Here are some points, each followed by its number:
  90   15    7   42   22   43   24   97   26   96   77   13  -64   28   66  111  105   52  -55  108    0   94 -127   51 0
 -29  -11    5  -16  -17  -19   -8  -27   35  -32  -14    0  -63  -44  -36  -11    5    1 -119   16  -85    8 -127  -22 1
 -59   -8  -22  -14  -26  -17  -10  -30   32  -18  -35   -2  -79  -39  -13  -32    1  -23 -127   32  -80  -24 -127  -54 2
 -35   -9    4  -17    1   19   -1   39   36   19   18    8  -35  -16   -4    5   63  -15 -127  106  -94  -30 -127  -41 3
 -25   17  -13  -10   19    7   19  -25   69   32  -14    5  -66  -42  -18  -13   10   58 -107   44  -82   21 -127  -46 4
 -40    6  -10    6  -12  -15    8   15   61    5   40    2  -69    3  -29  -13   40   -9 -120   33  -82  -39 -127  -10 5
 -50  -12   13   22   -9  -17  -19    2   36  -22  -16    6  -85  -47   -3  -25   12  -16 -114   38  -75  -23 -127  -43 6
 -43   10   22   -2  -23    4  -15    8   31    2   -8   -2  -71  -41   -4  -17    4  -18 -119   44  -84  -20 -127  -56 7
 -49   15  -14   20   -1    1  -16  -37   43  -36  -27  -12  -48  -25   29    8   -1    5 -112   35  -48   -4 -127  -13 8
 -56    6   -5   -8    9  -19  -18  -31   65  -12  -15  -10  -58  -49  -46  -28   28  -21 -126   18  -78  -20 -127  -34 9
 -46    9   -4   -4   11  -22    2  -17   33   -9   -8  -11  -60  -14    4   15   52   12 -100   20  -75    2 -127    3 10
 -31  -18   -2  -18  -26   12    1  -16   43   -6  -13  -15  -49   -6  -16  -30   55   16 -117   60  -40   21 -127  -24 11
  17    0   27    3   36   59   17  -24   39   30   13   -2  -46   29   31  -22   54  -11 -127   55   19   17 -127  -22 12
 -20   -6    3   -1   32   36    9  -19   74  -24  -24   15  -11  -10   36  -32    5    0 -127    9  -46   17 -125  -31 13
 -22  -19  -12  -19  -15  -22  -15  -12   22   -9  -27    0  -70  -47  -48  -30   -1  -35 -127    7  -69  -20 -127  -49 14
 -28  -10   12   -7  -22  -25  -20   35   38   28   66   -6  -57   40   -6   48   68  -16 -100   61  -71  -29 -127    5 15
 -31    4    6    8    0   16   20   15   46  -16   31    1  -50    9   55   -8   42   -1 -125   44  -36   12 -127  -17 16
  53  -12   36   17   -3   58   60  -19   41   38  -24   -1  -74  -32   31   29   15   35  -74   59  -45   55 -127  -10 17
 -42   -3   -8  -23  -17  -10  -24    4   36   -9   -7  -11  -61  -15  -14  -12   26  -25 -127   46  -65  -20 -127  -47 18
 -46   -6    6  -19  -19   23   64   50   21  -18   31    4  -67    3   54   18   68   37 -127   73  -29    4 -127  -27 19
 -57   10   23  -11  -12   14   -1   18   34  -21    6   -3  -80  -21  -11  -34   17  -11 -127   41  -63  -30 -127  -43 20
 -22    4  -18  -21  -15    2   17   29   29   18   39    4  -66   10  -33    5   48   38 -127   62  -52    8 -127  -28 21
 -43   11   22  -23    1   40   -4  -18   51  -24  -31    2  -41  -19    3   -1    9   14 -127   39  -32    0 -127  -31 22
  46   12   30  -15  -13   52   67  -26   26   43    9    1  -41  -45   68    2   31   37 -100   45   22   55 -127  -47 23
  78   22   -9   63   35  -18   47  118   25  120   93   19  -55  114   29   64  121   78  -71  127  -61   93 -127   58 24
 -54  -11  -21  -25   -8  -17  -26  -32   28  -40  -25   10  -63  -49  -21    4    2  -26 -127   24  -95  -19 -127  -38 25
 -42   16   -6   39   25   11   -5  -27   45  -34   -8   -6  -53    0   21    9   35   14  -92   32  -38    0 -127    6 26
 -51   -5    0    0   14  -17  -14  -13   38  -31  -29  -15  -55  -41  -43  -33   33    0 -127   24  -81  -14 -127  -44 27
   3   10  -18    7   41  -15   20   20   36    9  -11    3  -51  -45  -24  -20    5   44  -97   44  -77   44 -127  -16 28
 -43   11   37   -3  -22   12  -10   71   34   14   46    5  -57    3    4   -5   32  -23 -104   91  -14  -11 -127  -46 29
 -12   -1  -15   36   19   -8  -17   -9   26  -13  -27    3  -55  -40    4   13   35   -1  -62   50  -92   33 -127    6 30
 -22   26   -9  -30   -3  -13  -12   48   38   17   22   -4  -81   26   21   64   55    5 -107   80  -62   26 -127    8 31
 -59  -36  -10   -7   -9  -21  -12   -8   40  -29  -17   -9  -62  -18  -31  -15   28  -18 -127   28  -76  -32 -127  -27 32
 -58    4   12  -22  -14   22    8  -13   21  -19  -24    2  -64  -24   27  -17    8  -16 -127   43  -62  -25 -127  -58 33
 -47   -8  -13  -24  -12  -20  -15  -12   43  -26  -17  -15  -56  -25   -5  -19   17  -16 -127   30  -75   -8 -127  -51 34
  15    4  -20    3  -12    2   13   -6   23   14   16    1  -61  -19  -21   11   36  -11 -114   57  -44   12 -127    6 35
   1   -7   22   -5   25   -2    2   41   78   42   59   10   -5   25   29   19   53  -19  -91  120  -53    3 -127  -31 36
 -31   -9   -3  -19  -10  -14   -4  -38   47   10  -21  -17  -80  -45   -3  -19   39    7 -127   36  -83   -6 -127  -43 37
 -47    5  -13   -5    3  -13  -18  -15   56  -13  -28   -7  -42  -31  -18   10   31   -3 -112   43  -85  -12 -127  -33 38
 -51   13    5  -22  -13    8  -10  -32   29  -32  -20   -3  -86  -21  -10  -30   19    3 -127   24  -71  -12 -127  -47 39
 -47   35   -1  -22   11   15  -14   36   36   14   14   -1  -27  -19   23  -29   15  -32 -127   86  -76  -16 -127  -29 40
 -10   -5    2   11   -7  -16  -29   13   43    3   41   -4  -82   56  -12   60   77   -8  -73   94  -77  -21 -126   25 41
 -10  -19    2  -16  -25   14   10  -11   28   -8   -6   -5  -72   -5    0  -26   29   14 -127   30  -50   -1 -127  -42 42
  45    5    2  -22    3   27   95   62   48   43   35   29  -30   -4   58  -14    7   70 -110  127  -58   89 -127  -50 43
  -4   10   -4   -2  -13   19  -21  -24   32   -9  -22   14  -61  -31   14   25   18  -10 -127   75  -86   -5 -127  -30 44
 -20   10   16   70   54   36   -8    3   60  -21  -25   -6  -27  -42   29   38   22   15  -63   31  -59   30 -127   41 45
 -55   -7   23  -14  -18   50   -8  -22   37  -19  -36   -3  -48  -31   13  -15   11    4 -127   15  -41   -3 -127  -25 46
 -33    3  -10   20   45    8  -19   -6   64    3  -27  -11  -28  -27  -26   -2   11    3 -109   27  -75  -17 -127  -50 47
 -14    3    6    6  -18   15   -9  -32   22   -6  -19    2  -66  -13    0  -21   -1  -31  -95   21  -73  -10 -127  -27 48
 -36   -7   -8    3   -9    0   -7  -22   30   -3  -38   -5  -86  -38  -10   -1   -5  -24 -106   45  -64  -33 -127  -13 49
 -38  -12   -9    6   -4   -6  -28  -29   26   -9  -26   -7  -75  -51  -13  -24   15  -16 -125   27  -94   -3 -127  -57 50
 -22   -7   -7  -10  -22    2    8  -28   30   15  -16  -10  -67  -44  -11   24   37    1 -114   53  -56   16 -127   -8 51
Which three points above are nearest to each new point? Their numbers follow each, nearest first.
 -41    2  -10   34   13  -13  -27  -18   28   -8  -38   -2  -62  -41  -10   17   20  -18  -68   15  -68  -28 -127    5 49 30 10
 -47  -20  -16  -26  -16  -17  -29  -32   39  -32  -33  -11  -65  -40  -28  -37    7  -19 -127   17  -91  -29 -127  -61 2 34 25
 -10   -8  -23    2   13  -17    8   -6   43   -3  -23    4  -63  -44   15   -5  -11   15 -109   41  -76   24 -127  -44 28 4 37
 -30    5  -12    8   17    8  -12   -4   69  -32    6   -4  -61    9   -4   -5   32  -17  -87   40  -43  -27 -127  -11 26 5 38
  51   -3   -1    3   53  -14   25   73   63   98   89    3  -34  104    8   -4  117   49 -127  106  -71   64 -127  -10 24 36 21
 -41  -16    2   25   13  -20   54  -27   75   16   -5   10  -13  -33   -2  -22    2   32 -127   41  -58    0 -127  -12 4 13 47
 -57   -6   17   -4   -9   31    0  -18   31  -10  -33  -12  -54  -31    5  -26   20  -24 -127    7  -56  -10 -127  -22 46 33 39
 -19    1  -13  -15  -17  -20  -17  -27   53  -18   -8   -4  -66  -36   -5   -1    0  -31 -127   17  -77  -17 -127  -38 34 25 1
 -49  -10   -9  -16   -3   -7  -11  -32   22  -36  -36   -5  -75  -49  -10  -31    5  -22 -126   22  -65  -35 -127  -46 2 39 25
 -57  -15  -18   -9   -2  -12  -28  -18   45  -28  -14  -11  -51  -21  -13  -20   25  -22 -127   20  -71  -16 -127  -40 34 32 18
 -50    6  -15  -16    9    6   21  -19   30  -22  -24   -1  -58  -33   -9  -20   14   -6 -127   51  -42  -21 -127  -47 33 39 34
 -12   21   -5   38   27  -16   -7   22   79  -26   50   12    4   73   -2  127  127   12  -51   37  -62   -2 -127   72 41 15 31
  12    0   11    1   33  -12    6  -22   59   51  -15   -3  -33  -35    0   -7   13   13 -103   59  -85   22 -127    9 28 4 51
 -32  -18  -12  -15  -21  -19   -5  -18   52  -23  -12   -9  -72  -37  -53  -30    5  -11 -127   19  -80  -20 -127  -57 14 1 34
 -20   -9   -3  -10  -22    6   21  -22   25  -21  -33   10  -75  -34   52  -30   30   35 -116   42  -46   21 -127  -35 42 33 11
 -48    2   21  -15    6   -8    3  -13   57  -20  -36    8  -39  -22    8  -26   35  -27 -127   16  -54  -10 -127  -40 34 33 38
  26  -10    4   55   43  -14   22   31   61   25   15    1  -34   22   -7   68   89   10  -88   62  -73   25 -127   24 41 31 35
  -1    3   -3   28   -3   20  -28   27   39   61   -9   19  -44  -42    6  -32    5    1  -94   92  -33  -16 -127  -33 40 7 35
 -36   -5  -14   42   23  -13  -28  -29   54   -2  -36   -9  -43  -36  -12   26   42  -11  -86   37  -71  -20 -127  -10 38 47 30
 -56  -18  -20  -23  -22  -15  -26  -30   24  -33  -24   -7  -79  -29  -24  -32    3  -34 -127   22  -92  -29 -127  -51 2 25 34
  49   27   48  -22  -19   26   91   25   44   55   -6    0  -64  -42  127   40   36   64 -120   90    6   32 -127  -14 23 17 43
 -26   16   36  -20  -15   21    9   -5   30  -18   23    9  -65   41  -35   36   59  -13 -121    5  -59  -38 -127    0 5 10 15
 -53  -16   -9  -16  -27   -7  -32  -17   27  -30  -27  -15  -76  -48   -8  -31    2  -17 -118   29  -88  -24 -127  -44 2 50 34
 -43   -8   -1  -14  -20    4  -18   -3   22  -16  -19    5  -75  -43   28  -15   -2  -22 -127   33  -55  -32 -127  -40 33 7 6
 -26  -10  -15    1  -14   -7   11   10   30    5   -8   -2  -83  -10   24   18   15   -6  -97   48  -67  -19 -127  -23 49 51 18
 -49   10  -13  -10  -19   -7    2   13   25   14  -12   10  -58  -51   -2  -10   25   13 -119   91  -79  -13 -127  -39 7 18 38
  -2   32  -20   35   20   -2  -16   32   74   41   66    3  -65   83    3   87  120  -17  -46  107  -45    2 -127   49 41 15 31
 -41   -4    2   -2   14   13   31  -24   39  -26  -31    9  -78  -34   26  -10   36    8 -127   34  -47  -15 -127  -46 33 39 42
 -49   -4  -17  -18  -25  -25  -28  -30   27  -33  -36   -7  -77  -42  -14  -17  -11  -26 -124   28  -84  -29 -127  -52 2 25 34
  -7    7   29   18   32    8  -17    5   63   26   21    2  -52  -18   -6   48   50  -14  -98   81  -74   10 -127   25 35 31 41
 -46    7    0   21    5  -19   27   16   30  -20   -7    2  -73  -38   -2  -23   18   -7  -82   33  -70    2 -127  -29 6 7 20
 -39    0    0  -20   -6  -27   -1   -3   35  -32  -38    7  -79  -21  -11  -10   -4  -11 -115   26  -66  -35 -127  -12 49 32 34
 -13   -7  -19    7  -17  -14   -6  -26   32   13  -17   -7  -78  -25    1   15   37    8  -89   44  -80   14 -127    5 51 10 30
 -32   -3   -6  -24  -25    5  -12  -18   34    5  -23  -18  -74  -51   11  -16   22    0 -127   44  -55   12 -127  -33 37 51 34
 -55    2   -2    2   14   10  -10  -28   52  -24  -19    2  -71  -48    4  -12    3  -27 -101   41  -69  -11 -127  -25 49 6 38
  86  -25    5   15    9   20  -11   92   47  127   61    2  -81   46  -29   13   73   35  -76  127  -85   67 -127   21 24 0 36
 -19   -5   23   17   -7   38  -23   29   37   27    6    0  -54  -25   -2   -9    1    1 -123   63  -46  -10 -127  -54 7 20 18
 -25   -6    7   62   38   -7  -18   46   39   15   27   10  -41   32  -10    4  105  -25  -66   86  -84  -15 -127   -1 41 15 36
 -50  -12   -1  -24  -15    2   -6   -7   38  -15   -2   -8  -87  -22   -2  -10   32  -14 -127   32  -53  -27 -127  -43 18 20 34
  -9   43   81  -12  -19   61   12   33   55   -6    8   32  -67  -21   43   24   -4   51 -122   54  -15   32 -125  -21 22 16 46
 -13  -25   -1  -20  -12  -20    1   11   43    4   -9    3  -77   10  -17  -15   48    7 -127   35  -85   -4 -127  -49 42 18 37
  -9    0  -15   14  -18    2  -19  -17   30   -5    1    2  -61  -34    7  -23    7   12 -127   29  -87   40 -127  -47 50 42 1
 -50   -4  -12   31   17  -15   -9    9   51  -32   30   -9  -54   38  -42   55  114  -22  -87   37  -60   -3 -127   25 41 15 10
 -40  -12   14  -20   -4    4   21   -1   31    0  -14  -12  -74  -14   -4   -7   25   12 -127   35  -78    2 -127  -46 42 37 39
 -24   12    8    9   23   27   27  -29   41   18   -8  -10  -52   -8   53   29   60    9  -89   45  -28  -18 -127   17 26 16 10
 -56  -13  -19    5   -3   -9  -21  -32   46  -35  -30   -3  -59  -29  -24   -9   22  -28 -127   28  -67  -27 -127  -26 32 25 34
 -45    5  -11    2   -8   -4  -30  -36   37   -7  -22  -12  -69  -25  -12   13   58  -20  -97   15  -83  -20 -127    9 10 38 49
 -21   -8   -1  -12  -16    9   10  -26   48  -19  -13    1  -78  -46   34  -11   16  -23 -127   43  -48  -14 -127  -47 33 42 34
 -40   29  -13   59   42   -7  -22    7   84    9   25   18  -44  -20   -5    9   40   -3  -85   23  -33    9 -127   24 26 45 10
 -32   -6   -4   -6    3  -18  -23  -12   38  -23   -6  -12  -67  -30  -20  -26   12  -13 -123   32  -82  -11 -127  -47 34 50 18
 -11   -9  -20  -10  -15    4   11   62   82   39   37    9  -55    8  -33  -10   76  -14 -117  119  -81  -20 -127   -7 3 21 5
 -24  -17   -9   26   12  -23  -11    0   45    0    8   -8  -57    9    7   37   46    4  -71   42  -91  -10 -127   -4 10 30 26
  35   -6    8   -2   32   36   30   20   91   32   45   13    3    6  -11    2   22   44 -103   99  -62   57 -127  -39 36 43 28
 -47   -7   -7    6   -3    0  -14   -4   44  -17    3   -5  -51  -10  -29  -16   40   -3 -111   40  -87   -6 -127  -29 38 18 32
 -35    1  -17  -19  -25   -4    5  -19   65  -26  -34   -2  -61  -23   22   19   55  -11 -115   17  -52    6 -127  -13 10 38 51
 -55   12   -4   33   25    8  -20  -34   50  -26  -21   -9  -43  -17   37   11   60  -30  -96   37  -73   -3 -127    4 26 8 10
 -47  -10  -18  -19  -18  -20  -22  -26   27  -34  -40   -6  -88  -48  -31  -35   -4  -25 -127   35  -94  -26 -127  -53 2 25 50
